128 stands for zero in the data rows.
Here are some points:
[125 100  91 101 183 116 133 136 140 138 131 120 184 177 119  99  95  79
 113 126 125 143 144 147 181 134]
[174 143 122 109 173 117 120 135 123 103 104 108 149 160 138 152 127  89
  60 126 174 115  92  89 172 122]
[ 95  88 124 133  98 160  94 131 130 177 156 134  70  91 118  70 147 135
 155 161 105 146 141 170 117 171]
[115 157 149 119 122 125 141 113 118  99  84 134 126 139 129 188 134 142
 125 117 158 105  97 122 118 100]
[143 114 151  86 132 125 123 101  84 138 130  91 127 155 124 155 132  90
 120 145 157 122  89 133 126 132]
[113 129 104 224   9 149 118 166 179 172 218 142 107  24  95  90 197 195
 164  78  35 182 211 144  95  95]
[144 141 131 153  76 132 119 130 140 122 144  97 132 104 126 155 174 132
 113 101 122 141 115 124 142 107]
[181  95 145 112 144 106 136 126  74 119 142  94 120 128 146 130 177 103
 101 142 140 121 137 103 140 133]
[ 74 111 130 127 106 123 121 124 159 143 107 136 118 133  94 131 117 143
 157 122 101 117 165 183 122  93]
[ 95 143 124 158 123 168  88 160 153 138 114 179  71  87 140 110 126 163
 116 135 131 128 144 134 131 154]
[136  90 151 108 136  83 147 100  88 120 104 106  99 145  98 165 169 121
 114 127 142  96 146 161 136  60]
[110 152 132 100 161 138 155 115 127 109 122 151 153 139 145 131  78 125
 159 151 165 117  91 115  98 179]
[148 133 142  97 201 137 158 132  88  97 117 148 169 134 186 109 122 104
 126 155 190 119 101  85 117 193]
[106 163 107 134 210 124 190 126 162  65  44 207 180 146 157 172  71 113
  89 144 198  78  95  98 147 101]
[156 128 116 144 160 147 120 129 144  78 117 123 114  68 171 121 198 107
  47 146 202 128  97 111 199 136]
[148 144 136 180  47 144 108 129 136 141 162 112  74  70 113 143 189 170
 115 104  99 145 138 117 116 104]
[105 113 137  75 209 115 143 106 114 125  64 136 155 201 126 140  70  89
 124 153 162  94 113 141 145 122]
[ 72 121 207  50 157  87 160  66  66  82  79 122 135 179 127 224  94 167
 188 136 152  81 132 165  77  84]
[ 89 143 142  82 146 179  74 123 128 141 189 103 165 127 167 108  74 116
 152 119 147 179  95 126 146 244]
[ 80 155 152  78 161 159  98 121 129 133  69 128 156 187 127 179  78 114
 120 124 174 111  80 135 146 137]
[ 83 108 134 128  88 152 115 112 151 158 144 122 122 117 114 111 138 142
 173 142 106 143 135 179 132 144]
[102 158 135 162  80 181  52 148 169 184 106 146  64 124 101 128 104 167
 128 121  84 135 122 134 108 134]
[187 108 108 136 158 105 127 142 117 162 114 107 124 171 108  89 135  79
  86 123 115 121 143 103 148 111]
[159 137 143 135 138  94 162 118  96  94 124 140 118 114 138 165 141 146
 124 130 140 109 125 108  93 100]
[ 85 153 143  77 158 154 102 121 125 120  78 127 152 183 126 182  80 112
 116 121 172 112  80 126 145 147]
[108  76 108 122 115 140  57 145 162 214 104  71 132 195  72  88 139  83
  92  88  68 152 187 186 210  84]
[147 132 134 129 137 107 153 121 106 100 122 137 127 122 135 156 133 141
 127 128 139 115 125 116 106 111]
[138 134 116 148 108 153  85 167 144 152 157 125 109 106 141  83 149 136
 117 118 116 152 145 110 140 172]
[122 130 165  77 191 129 110 107 100 118  81 128 107 179 149 137  73 122
 132 168 161  91 102 114 126 174]
[167 167 128 113  84 147  69 149 112 100 191  78 105  85 164 147 150 117
  92 111 169 178  59  93 143 182]
[167 159 120  90 201  87 132 118 122 102  34 106 172 247 114 170  57  66
  67 111 155  87  82  96 161  73]
[112 135 117 137  99 198  84 142 177 157 130 129 116 101 134  96 167 112
 103 157 173 148  75 161 191 178]
[ 76 149 129  95 166 119 179 109 148  91  86 153 206 167 126 184  75 121
 150 119 164 106 106 138 128 107]
[ 56 151 185  88 116 147 117  87 138 115  38 145 117 174 118 211  77 149
 156 149 165  78  81 174 114  94]
[166 142 109 189  80 127 116 163 127 107 202 124 126  61 147 122 191 177
 102  70  81 171 178  83 136 119]
[150 127 138 135 120 114 146 133  90 117 166 132 106  91 146 115 149 153
 145 129 119 137 160 101  86 139]
[102 138 161 181  69 147 110 119 145 143  84 152  37  85 109 141 178 186
 125 126 118  99 159 141 109  62]
[ 73 138 134  57 114 155 103 108 133 169 150 109 142 162 101 134  50  98
 192 147 150 145  58 171  92 211]
[126 104 142 106 134  99 167  98 108 129 100 130 118 151 109 136 126 120
 162 159 133  99 121 157 100 110]
[ 64 140 116 150  76 157  61 160 190 163 148 111 159 127 107 126 117 138
 127  49  82 168 176 161 166 108]
[129 105 144 109 137 102 144 103 105 124  99 117 110 149 106 157 152 121
 114 130 145 103 133 153 136  80]
[147 105 129 110 200 123 130 140  90  97 147 117 155 119 183  96 162 115
 103 132 164 147 145 104 174 173]
[144 142 137 121 187  87 174 127  82  60 114 161 142 122 162 162 118 155
 126 122 151 112 135  95  95 114]
[149 143  97 150  99 154 120 142 165 138 138 138 105 100 120 107 136 122
 120 156 126 132  96 118 139 164]
[124 100 120 135 128 108 165 119 134 123 126 139 139 124 120 113 142 129
 151 147 114 115 151 156 123 110]
[147 151 135 129 119 119 157 124  94 108 172 139 128  96 140 144 125 150
 143 124 137 136 122  88  76 139]
[133  85 114 152 124 119 131 137 134 135 122 115 123 116 121 102 193 118
 104 124 112 133 172 156 175  84]
[134 127 111 116 143 150 107 146 138 146 149 128 144 135 136  86 104 112
 131 142 123 147 116 127 137 180]
[216 129 102 156 154  41 200 129 102 101 127 115 181 164 103 147 125 103
 100  94  86 108 157  76  96  33]
[137  99  79 201  87 161 123 146 207 181 129 135 116  90  97  66 166 113
  94 143  83 137 158 149 180 105]
[172 119 107 120 173 130 111 134 128 116 124 112 140 140 148 120 129  74
  60 139 159 133 101 106 191 137]
[148  90 102  76 168 103 159 127 124 133 140  87 209 166 132 102 117  38
 139 149 148 141  87 145 161 159]
[152 115 106 160 124 121 162 134 132  98 179 146 137  59 162  92 174 136
 126 148 142 143 129 121 134 147]
[ 87 129 141 129 116 161 102 127 154 174 102 127 134 154 111 116 116 124
 147 110 120 129 138 152 138 131]
[179 184 138  98 178 104 104 133  87  90  57 126 108 190 118 228  83 112
  46 119 170  78  56  54 112  81]
[139 112 142 135  95  89 167 113 106 108 137 118 137 112 113 165 169 142
 140 112 115 115 151 145 102  62]
[128 159 145 110 165 134  98 120 112  97  94 135 109 156 135 186  93 152
  88 119 140 112 110 101 145 117]
[217  78 124 108 137  81  70 143  72 196 151  15 125 212  86 110 145  55
  63  77  56 154 180 106 177  81]
[140 173 135 174 108 144 129 155 109 103 162 172  77  60 151 112 149 214
 148 118 104 132 164  65  68 167]
[134 133 156  94 174 131 115 116 108 121  97 128 114 162 144 132  84 121
 130 158 150 103 111 118 123 164]
[123 152 100 199  23 144 115 147 186 164 158 150  92  72  86 125 139 162
 146 104  69 142 131 135  86 101]
[141 177 118 156 131 140 138 147 156 104  87 168 130 123 124 158 117 138
  89 117 152 102 105  91 123 103]
[ 97 100  97 142 182 154  88 161 173 154 102 150 126 135 133  65 135 116
  83 128 134 138 175 157 216 139]
[231 117 136 184 130  87 191 117  64  46 157 154  44  21 182 123 242 183
  83 182 145 104 153  61 111 102]
[129 142 154  91 230 109 142 104 101 111  41 125 137 225 135 156  29 102
 124 116 150  75 132  84 107 123]
[ 89 182 108 213  91 159 150 165 198 124 133 231 120  57 135 103 105 190
 149 118 109 125 170 105  75 114]
[154 137 130 130 164 108 149 133 118 100 101 137 145 145 140 136 123 123
 102 126 144 110 134 101 131 103]
[140  92 122  91 162  91 141 109 110 138 116 102 140 179 114 119  90  88
 141 156 107 116 129 146 132 129]
[157 120 129  94 180 120 121 125 106 119 107 112 141 172 143 128 105  86
  94 146 155 117 102 113 160 141]
[ 99 144 125 119 138 142 138 132 142 123 103 166 114 114 129 117 123 138
 142 152 167 114  98 142 104 141]
[166 110 111 128 142 153  74 151 124 180 132 100 105 152 125  72 140  79
  80 133 123 147 121 116 169 161]
[167 155  88 205  70 152 116 172 148 116 229 160  94  12 151  95 175 181
 104 109  97 178 149  82 116 164]
[156 100  91 122 195 130 144 143 145 138 116 138 148 146 135  77 123  68
  89 169 152 120 120 116 181 157]
[211 149 160 117 117  84 134 124  36  35 229  71 137  62 197 195 197 155
  93  87 157 175 124  56 121 136]
[193 149 140 181  94 105 161 124  96  94 142 143  83  81 144 145 170 180
 121 140 104 111 141  72  84  90]
[148 153 138 109 133 109  46 154  80 128 175  69 131 159 125 163  93 143
  93  37  74 175 169  87 121 126]
[ 65 145  94 131 117 177  67 141 216 168  99 141 141 165 114 102  62 112
 126 120 127 150  87 177 187 159]
[172 110 116 162 131 120 199  95 122  86 142 143 130  70 144 148 195 125
 100 164 155 114 111 115 162 109]
[150  99 122 127 135 115 147 124 110 118 166 129 125  97 150  92 151 117
 135 160 138 135 134 133 125 152]
[118 130 133 120 122 138  55 146 131 170 147  79 128 161 115 114 111 124
 111  70  85 170 168 134 155 120]
[104 110 133 115 166 101 153 113 121 126  97 141 143 169 121 127  96 124
 148 126 125 105 147 148 114 110]
[164 175 107 185 113 114 145 162 138  71 151 160 137  75 158 155 150 166
  88  90 131 137 131  73 117 102]
[102 106 107  61 211  98 223 110 147  87 116 151 244 160 146 110  74  62
 182 178 198 108  90 161 127 182]
[125 152 142 132 113 115 148 134 116 111  86 144 116 135 118 166 145 145
 127 117 150 100 116 118  91  83]
[176 122 138  84 186 107 134 116  78 110 110 104 142 179 145 135 103  94
 109 152 144 114 107  98 135 146]
[123 123 119 179 110 133 138 136 154 121 116 173  83  81 124 111 153 166
 116 140 112 107 165 136 125 100]
[100  99 122 109 153 121 129 122 141 179 102 131 141 182  97  93  79  96
 159 139 110 117 143 165 124 124]
[107 137 162 119 140 126 115 107 118 142  90 136 104 157 119 152  91 145
 133 130 133 107 129 148 104  94]
[162 159 139 138  94 106 208 108 100  64 174 142 164  67 158 178 150 144
 155 139 167 120  80  87  58 132]
[117 125 125 154 122 102 143 118 163 107  95 136 127 124 119 132 126 145
 132 126 107 109 150 157 133  67]
[ 58 190 160 115 133 174 137  94 161 136  31 197 108 171 113 190  25 163
 167 170 157  69  70 128  79 122]
[221 130 121 134 115 116 103 158  96  98 218  68 144  82 169 118 181 105
  82 112 122 173 131  63 149 170]
[149 144 121 148 155 126 151 139 106  81 140 152 129  82 156 142 162 154
  90 118 148 132 144  86 134 121]
[148 101 152  68 138 125 120 102  77 138 132  78 131 163 121 167 131  74
 119 148 163 121  76 129 130 143]
[ 85 108 143  45 254 110 155  90 111 121  21 141 178 243 121 156  29  75
 124 164 178  72 102 154 151 114]
[128 105 148 111 140  98 145  99  97 120  98 116 106 145 104 164 159 126
 116 128 145  98 133 154 130  72]
[ 88 131 168 142  64 141 109 105 132 133 144 120  97  95 119 154 148 179
 165 113 108 132 147 164 108 105]
[ 83 155 130 110 164 152 160 116 157  98  84 169 148 131 140 149 106 125
 124 149 208 107 102 137 155 145]
[156 135 117 149 105 126 121 130 137 137 111 117 108 134 109 145 147 118
 101 122 114 119 116 112 140 102]
[ 87 126 138 120 134 120 150 123 127 162  83 163 123 165 102 127  84 136
 180 135 116  96 139 148  69 115]
[168 123 153 165  44 102 174 101  84  77 214 114  95  16 163 154 233 179
 162 131 124 147 111 111  64 128]
[ 99  96 168 118 101  65 162  75  89 121 119 116 126 144 100 192 106 147
 168 107  86 101 163 178  76  31]
[ 95 146 131 116 112 135 129 111 153 103  98 134 142 130 126 177 120 122
 124 131 167 119  73 153 143 109]
Then 10 other points, each followed by its number:
[ 55 113  92 143 147 173 129 147 203 180  93 186 127 128 101  65  96 112
 143 144 142 115 132 171 152 163] 0
[149 112 152  81 133 123 123 105  82 133 128  87 129 152 126 153 133  87
 119 151 158 116  85 133 130 134] 1
[101 113 146 128 102 157 140 113 134 157 122 163  65 107 115  82 133 155
 191 188 123 108 128 155  83 182] 2
[121 102 121  90 169 155 129 111 143 153  82 132 119 164 125 103 116  77
 122 199 178 103  74 157 170 173] 3
[162  79 131 101 215  76 190 104  89  73  93 114 170 145 153 144 169  81
  82 160 182  93 143 132 183  86] 4
[ 65 107 102 172  81 127 155 138 185 137 168 158 152  82 106 117 137 169
 192  92  72 154 178 175 115 114] 5
[184  88 132 146 180  73 172 117 102  95  92 131 119 136 131 133 176 111
  80 143 136  86 168 126 164  58] 6
[126 145 101 126 148 173 104 159 150 141 159 157 125 115 154  74 102 131
 142 150 138 156 106 111 132 225] 7
[230 142 126 156  99  68 146 136  83  97 153 101  99 112 125 152 156 130
  93 118  94 117 128  67  80  77] 8
[105 133 134 123 141 108 145 120 132 143  91 143 146 173  99 145  90 128
 148 105 116 108 145 146 104  78] 9
Which two of these numbered points are nearest to each point below by angle, seen from the average point of the first points? Their numbers follow each, nearest first.
[109 118 120 131 134 100 146 124 147 138 100 129 156 160 104 131 105 110
 132 103 113 115 152 154 127  80] > 9 5
[130 111 138 114 137 106 139 113 106 121 108 118 115 142 112 151 148 126
 118 128 135 110 138 141 134  94] > 6 4
[128  98 122  83 177 154 130 106 140 156  67 132 120 176 119 101 113  66
 121 216 180  91  65 161 172 169] > 3 1
[ 92 126 114 127 158 144 146 136 153 137  99 172 134 130 125  96 115 123
 138 146 158 115 130 149 132 144] > 0 3
[100 126 141  96 169 137 116 104 131 116  83 133 112 152 135 148  86 115
 119 159 166 104  84 145 145 146] > 3 1
[130 147 138 106 174 117 165 123 114  86 123 137 174 126 161 134 116 116
 131 127 181 119 114 103 122 153] > 4 1
[146 146 110 135 139 157 111 156 131 117 177 122 169 106 164 118 145 123
 101 103 138 170 118  81 158 189] > 7 5
[122 131 138 141  91 128 126 126 120 139 161 117 129 111 122 137 131 147
 153 105  98 146 145 127 103 120] > 5 2
[ 92 130 134  85 174 141 111 105 134 105  74 138 108 149 135 147  84 114
 123 169 165  98  78 150 150 162] > 3 1
[141 114 146  94 132 126 122 108  95 135 131  97 127 147 126 150 134  98
 121 142 151 125  95 130 131 135] > 1 3
[ 74 115 104 173  77 126 162 130 180 144 163 157 155  83 107 111 139 162
 188 101  78 149 171 179 103 109] > 5 0
[182 143 118 165 125 119 138 147 116 132 126 157  88 108 123 109 131 139
 101 144 109 110 143  81  85 111] > 8 6
[126 127 115 119 140 142 112 138 134 140 137 128 132 135 131 108 115 119
 126 137 128 137 118 124 135 162] > 7 0
[108 131 148 117 138 122 112 115 117 129  96 132 100 154 116 157 102 147
 132 128 121 111 136 138 120  99] > 9 2
[118 130 126  99 160 133 121 128 126 129 102 130 141 168 127 127  99 110
 122 135 146 123 114 130 145 140] > 3 0
[ 62 111 165 100  75 153 147  97 103 172 137 146  77 111 116  93 129 151
 243 172 140 127 110 185  46 189] > 2 5
[153 117 136 144  83  97 125 125 110 118 146 101 119 116 133 154 159 128
 118 107 107 131 136 126 122  76] > 8 6
[202 160 123 128 116 100 124 145  87  89 169  90 141 125 141 156 142 125
  84  89 122 147 128  63 120 116] > 8 6
[120 141 133 131  82 141 133 117 146 126 128 137  93 100 115 145 145 140
 144 151 151 112  93 147 116 140] > 2 5
[173 149 131 160  77 127  94 142 115 124 155 106  71  87 127 140 172 149
  95 108 114 143 120  97 118 112] > 8 5
[173 111 106 135 150 110 128 142 126 154 115 110 127 157 112  98 139  88
  91 121 120 121 138 107 146 113] > 6 4
[ 86 137 105 174  65 160 120 151 187 151 159 151 135  81 114 111 146 156
 155 100  99 158 141 151 124 131] > 5 0
[168 136 127 153 130 104 138 136 120  75 115 115 124 107 143 168 190 141
  70 100 141 122 138  98 165  75] > 6 8
[ 57 118 155 111  77 161 136 101 120 165 140 148  81 121 114  97 130 150
 241 176 132 121 113 176  44 189] > 2 5
[ 76 179 125 113 148 184  93 149 137 103 177 147 164  94 171 129  96 162
 130  90 158 178 125  96 148 209] > 7 0
[ 42 158 161  98 127 132 164 103 139  99  51 152 177 164 101 226 103 152
 161  93 157  82 116 147 103  82] > 9 5
[172 114  96 157  77 175  83 159 138 165 238 106  94  52 151  43 175 122
 129 158 102 189 118 110 151 241] > 7 2
[147 136 125 128 139 114 131 123 124 115 110 117 129 146 123 141 134 125
 108 122 131 120 121 116 142 107] > 6 4
[ 71 109 122 255   0 140 147 122 211 148 232 151  99   0 102 132 221 221
 204 112  22 164 191 207  86  46] > 5 2
[120 129  92 249   0 145 120 177 186 178 247 142 104   3  87  74 210 209
 170  65   8 192 233 146  93  93] > 5 2
[119 166 144  72 243 107 217 114 106  21 112 152 236 121 208 146  90 102
 138 135 255 104  90  82 121 191] > 4 3
[184 102  95 107 195  93 136 152 100 112 146 102 172 155 154  87 123  70
  89 130 137 143 129  98 152 146] > 4 6
[142 131 154  98 150 122 136  99  85 109 129 120 129 143 149 155 107 131
 142 156 135 118  98 109 104 150] > 1 3
[110 114  92 100 230 138 149 131 153 132  43 169 162 198 124 107  87  66
  84 160 189  88  96 146 192 141] > 3 4
[141 112 148  89 133 125 126 108  88 138 128  95 131 151 123 151 137  96
 121 142 150 123  97 130 128 135] > 1 3
[ 42 145 110 155 109 197  99 146 202 177  94 193 106 115 107  95  93 151
 147 141 129 118 126 161 131 156] > 0 2
[123  93 118 117 148 143 127 123 136 137 115 133 101 118 132  93 145 110
 125 184 147 121 118 157 160 153] > 3 0
[126  95 121 122 149 139 129 118 135 138 120 134 105 119 133  88 143 108
 124 179 150 123 117 156 157 149] > 3 0
[153 109 111 123 137 120  84 141 125 136 116  87 126 164 114 140 144  93
  62 106 110 138 136 130 197  82] > 6 4
[180 145 144 122 115 103 130 129  72  65 192  92 131  83 169 170 172 144
 104 100 143 157 124  84 125 133] > 8 1
[ 38 132 159  85 116 118 131 120 139 148  73 135 141 172  87 158  84 138
 189 109 138  97 140 184  82  91] > 9 0
[105 132 115 102 173 138 161 127 144 121  71 156 173 172 123 145 102  94
 124 143 177  99  89 136 142 132] > 3 4
[154 168 156 148  89  81 154 118 100  58 170 116 150  98 158 200 132 180
 133  76 113 139 146  85  82  73] > 8 5
[241 141 126 164  91  62 146 134  81 102 160  97  94 107 124 153 160 129
  92 117  94 120 125  64  73  66] > 8 6
[137 122 104 112 189 140 106 148 126 133 137 134 144 146 154  81  84  98
 112 136 131 145 124 104 144 200] > 7 3
[117 124 128 154  91 135 109 123 146 129 146 120 100  91 114 130 161 159
 120 115 100 142 155 146 144  96] > 5 2
[ 77 137 105 169  61 162 118 150 186 153 160 150 138  79 114 109 147 157
 159 102 101 154 136 160 122 132] > 5 0
[ 77 150 152 113 123 133 152 109 140 118  83 145 165 148 113 182 111 136
 150 107 154  98 115 149 106  91] > 9 5
[ 80 162 125 136 148 147 144 116 172 184  14 169 120 219  50 154  50 132
 143 113 104  80 132 122 105  75] > 9 0
[128 115 148  92 173 116 158  98 103 103  88 120 145 155 141 148 131 105
 126 153 171 102 109 131 144 125] > 4 1
[222  65 118  43 148  47  84 120  51 187 175   0 185 255  94 138  82   0
  99  90  82 165  91 125 136 118] > 1 8
[150 131 164  88 158 126 138  89  69 101 131 117 125 146 158 161  99 134
 143 169 137 111  88 100  99 164] > 1 3
[121 108 115 111 139 131 130 126 132 150 122 124 119 149 118  95 116 101
 142 158 135 126 111 144 136 159] > 3 0
[195  97  88 105 204  87 141 159  96 106 148 102 179 154 159  79 123  64
  85 134 137 148 131  97 161 154] > 4 6
[215 136 129 154 103  78 141 132  92 108 154 104 104 114 126 147 152 129
  99 119 101 124 129  78  87  79] > 8 6
[101 137 113  90 200 142 180 122 148 122  41 172 196 191 123 148  94  74
 118 156 206  85  67 139 146 132] > 3 4
[ 56 133 100 142 115 185  80 149 209 196  83 158 106 153  86  87  72 122
 145 138 100 127 132 169 152 145] > 0 2
[ 85 127 114 126 162 144 149 137 156 139 100 179 138 132 124  93 110 124
 142 147 158 113 129 153 131 145] > 0 3
[165  95 141  83 160  94 126 113  77 128 129  80 135 172 132 130 127  90
 120 144 133 128 118 130 138 130] > 1 4
[203 163 128 185  34 126  69 151 109 125 176  86  35  60 121 149 201 165
  71  87  96 157 121  79 110  99] > 8 5
[154 110 109 117 140 120  87 136 126 138 112  88 133 168 115 133 137  88
  64 113 115 137 125 130 190  85] > 6 4
Now 10 new points, numbered from 0 again:
[160 108 123 123 123 100 137 121 104 126 177  84 152 125 123 126 151 109
 126  97 107 159 147 128 139 119] 0
[153 146 135 123 184  84 176 125  81  56 123 159 144 115 166 158 123 153
 124 120 154 111 134  94  91 107] 1
[112 133 157 136  80 120 100 118 133 117 109 110  93 117 114 170 167 162
 123 106 127 119 132 168 132  67] 2
[ 55 150 183  85 118 141 115  85 135 113  42 142 117 177 118 212  74 153
 159 150 163  79  82 175 112  89] 3
[159 141 129 172  94 139 147 151 163  86 136 139 115  40 150 127 222 140
  89 140 173 122 133 114 158 113] 4
[105 132 110 175 140 194  51 194 174 181 152 113 151 115 162  35 166 135
  83  48  98 194 221  99 217 166] 5
[132 176 143 139 129 136 161 127 104  70 164 170 125  63 180 141 120 182
 152 143 160 128 109  77  66 167] 6
[123 127 119  98 213  92 174 110 116  80 119 150 161 153 159 110  73 117
 138 151 163 119 129 117 132 151] 7
[109 154 132 182  33 174  82 147 154 137 155 128  66  56 121 141 198 186
 117  98 111 153 137 121 135 124] 8
[165 139 145 158  55  87 123 122 100 111 175  97 105  92 115 184 151 169
 138  92  64 138 141 113  66  72] 9
The same question for these:
[143 145 145 114 167  90 160 121  91  72 102 138 124 133 147 175 130 150
 123 125 154 110 122 104 101 101] > 1 7
[155  61 102  91 233  77 184 111 109 139  50 138 156 215 115  90  96  44
 108 189 147  79 119 150 149  94] > 7 3
[159 150 144 104 146  85 145 116  79  75 140 108 143 138 144 174 118 139
 132  98 133 132 118  99  96 123] > 1 9
[116 131 147 137  79 120 101 123 132 115 116 107  97 113 114 169 170 156
 119 103 123 126 133 161 139  79] > 2 8
[138 105 111 149 148 140 113 149 142 168 121 134 103 130 122  59 128 109
 108 138 107 129 176 122 152 139] > 5 8
[162 116 134 111 110 100 123 121  94 107 175  78 158 127 137 155 159 108
 114  99 124 153 123 126 143 120] > 0 9
[146 140 124 167  94 139 144 148 154  94 134 139 110  52 140 129 207 145
 101 135 160 122 141 116 148 119] > 4 8
[171 111 131 116 144 105 135 129  85 130 159 105 142 145 139 122 127 115
 127 130 104 138 145 100 117 134] > 0 9
[155 121 111 132 127 109 144 131 117 104 172 113 156 107 136 128 143 120
 123 114 120 153 130 116 132 130] > 0 9
[146 135 139 132 136 105 156 121 103  96 116 142 120 118 135 160 140 147
 127 129 135 109 126 115 103 109] > 1 6
[180 149 160 104 177 101 160 119  79  96  96 102 158 166 145 159 130 114
 115 115 154 104 122  64 107 128] > 1 7
[134 144 124  78 209 154 103 135 119 106 111 133 156 169 172 122  72  95
 100 157 184 132  84 103 171 204] > 7 1
[150 123 124 144 126 124 164 112 125 104 134 138 129  97 138 141 160 129
 116 146 144 119 119 118 141 120] > 4 6
[120 133 138  78 187 110 144 111 105  87 118 112 182 171 156 158  83 105
 126 122 161 131 109 118 149 143] > 7 1
[165 103 122 122 123  91 143 117  92 119 180  77 149 125 123 132 165 110
 124  97 102 159 151 122 139 112] > 0 9
[152 145 142 109 145  94 140 123  91  92 141 113 141 139 138 167 119 137
 132 103 130 134 122 104 101 122] > 1 9
[183 106 134 108 135  97 143 115  82 116 159  90 138 137 138 134 136 101
 120 142 120 132 127 111 127 125] > 0 9
[100  98 135 105  94 130 113  98 131 142 129  95 126 140 102 151 159 115
 130 130 124 131 117 187 168  86] > 2 3
[136 155 139 131 159 144 168 130 109  70 139 186 119  71 185 125 137 166
 142 176 182 115 104  92  97 186] > 6 1
[171  95 134 120 102  97 138 114  95 136 154  79 120 127 122 127 176  98
 124 130 125 135 120 134 128 118] > 0 9
[154 151 150  99 147  82 141 118  75  76 144 104 142 141 141 183 117 145
 135  92 133 135 121 101  92 119] > 1 9
[140 167 138 139 134 133 159 128 105  73 154 166 123  75 173 142 127 173
 142 141 153 127 112  75  82 168] > 6 1
[136 168 139 140 129 136 158 128 109  78 154 167 124  74 170 139 120 170
 146 141 152 128 112  82  77 166] > 6 1
[214  84 129 115  97  34 127 120  48 101 219  14 180 146 125 166 186 100
 108  43  57 184 178 112 143  56] > 0 9
[157 154 132 127 117 111 164 125  77  94 189 139 130  84 144 144 127 151
 146 124 137 138 124  80  66 150] > 6 1
[175  90 107 120 150  97 141 133 111 113 179  88 144 106 145  75 177  97
 116 139 128 154 144 132 157 147] > 0 5
[160 145 125 123 187  98 152 137 111  79  83 139 149 157 145 146 123 124
  87 123 147  99 135  80 140  97] > 1 7
[105 101 122 137  96 110 142 112 148 137 120 117 127 129 100 125 150 126
 149 133 113 122 136 188 141  93] > 2 8
[157 137 129 131 142 120 155 130 118 109 128 136 156 126 139 139 131 117
 119 133 138 115 120  96 118 129] > 1 6
[170 174 155  99 169 127 141 104  80  87  97 129 134 168 154 192  84 130
 109 142 159 104  74  55 106 143] > 1 7
[137 140 139 148 148 165 126 150 118 122 150 164 104  81 167 102 144 152
 123 141 156 138 141  91 128 196] > 6 4
[ 98 151 163  89 123 127 112 105 119 133 107 104 151 179 121 164  81 135
 163 111 127 125 107 138 105 123] > 3 2
[154 126 149 153 102 103 133 132  98 131 137 126  84 116 125 125 154 172
 152 116  86 127 168 118  80  96] > 9 8
[163 114 121 165 122 119 193  96 123  89 139 142 123  77 142 154 184 132
 105 159 157 110 111 117 152 114] > 4 1
[149 114  92 101 187 116 140 131 123 115 143 131 169 139 151  99  92  68
 109 157 158 140  87 125 146 177] > 7 0
[113 152 124 175  69 158 123 151 164 152 136 156  99  84 118 115 146 159
 141 114 112 131 144 117 102 126] > 8 4
[ 74 124 133 109 150 142 119 113 166 158  59 134 145 189  95 130  97 108
 130 125 144 103 119 173 158 102] > 3 7
[ 95 131 149 106  93 121 197  90 112 112 150 159 131  89 131 137 127 154
 232 184 154 111  73 169  36 164] > 6 3
[161 132 142 158  59  91 124 122 104 117 175  99 106  93 116 177 152 167
 139  98  73 137 141 117  72  74] > 9 2
[178 198 143 152 125 142 149 126 117  82 114 143 133 109 158 175 130 152
 103 122 162 115  74  40  90 137] > 6 1
[163 134  97 187  98 134 151 164 150  68 213 168  95   0 180  75 222 165
 109 157 166 148 134 108 130 184] > 4 6
[122 148 106 161 181 145  97 174 164 114 143 143 178 100 171  88 121 114
  57  68 157 156 180  98 178 131] > 5 4
[123 112 100 145 144 131 115 146 144 132 115 133 124 137 120 106 153 130
  96 113 109 135 172 132 187 107] > 5 8
[163 131 136 157  71  93 141 120 111 127 146 115  94 106 101 155 151 150
 134 118  90 120 138 124  81  65] > 9 2
[ 84 106 153  88 145 139 122  98 142 152  87 110 143 186 112 136 103 111
 155 142 141 114 118 177 155 121] > 3 7
[128 109 106 148 130 134 107 150 151 157 114 131 122 142 112 107 125 109
  90 122 104 135 164 136 168  91] > 5 8
[ 76 150 147  96 144 138 125 109 129 125  94 157 119 154 126 152  59 142
 167 141 145 103 101 141  91 153] > 3 7
[182 182 161  95 173 124 139  99  76  84  93 126 135 177 156 200  75 128
 101 142 161 100  65  53 104 142] > 1 7
[146 125 145 148 103 103 134 129  99 128 133 125  87 118 124 130 153 168
 153 118  88 126 166 120  86  99] > 9 2
[ 94  98  84 148 178 162  79 170 184 152  98 152 120 135 128  56 139 110
  70 126 126 144 185 161 235 150] > 5 4
[111 141 160 120 117 115 172 104  90  92 139 156 127  96 142 177 131 171
 170 140 138 114 122 124  60 118] > 6 1
[145 114  94 106 178 124 130 136 128 119 147 131 161 138 150 102  96  79
 107 148 152 143  92 123 151 172] > 7 5
[156 124 113 133 124 105 149 133 112 102 175 116 159 105 140 130 148 123
 125 112 119 151 130 110 124 131] > 0 9
[ 66 151 152  99 139 145 123 110 131 130  92 159 120 150 125 153  61 149
 169 139 146 106 103 148  89 149] > 3 7
[ 92 195 141 253   0 231  37 168 191 153 193 143   0   0 120 145 255 255
 118  70  99 183 144 121 126 117] > 8 4
[178 122 132 155 128 108 154 126  97  93 147 136  92  77 151 127 179 153
 110 148 129 120 144 102 120 115] > 4 6
[133 120 116 122 141 141 106 143 128 149 135 122 126 139 128 102 116 111
 119 132 119 142 132 125 140 152] > 5 0
[255 137 162  56 217  76 136 103   4  50 138  53 155 182 188 189 132  66
  40 134 195 115  80  24 153 146] > 1 7
[185  72  86 163 144 133 209 135 121 139 192 152 145  65 159  21 203 100
 147 192 132 144 159 107 142 196] > 4 0
[134 176 114 189  78 176 130 154 173  92 165 169 107  22 167 121 179 176
 118 143 158 141  98  94 129 174] > 4 8
[126 118 113 140 143 136 116 139 144 139 117 132 129 137 124 108 138 125
 102 117 120 134 155 138 171 110] > 5 8
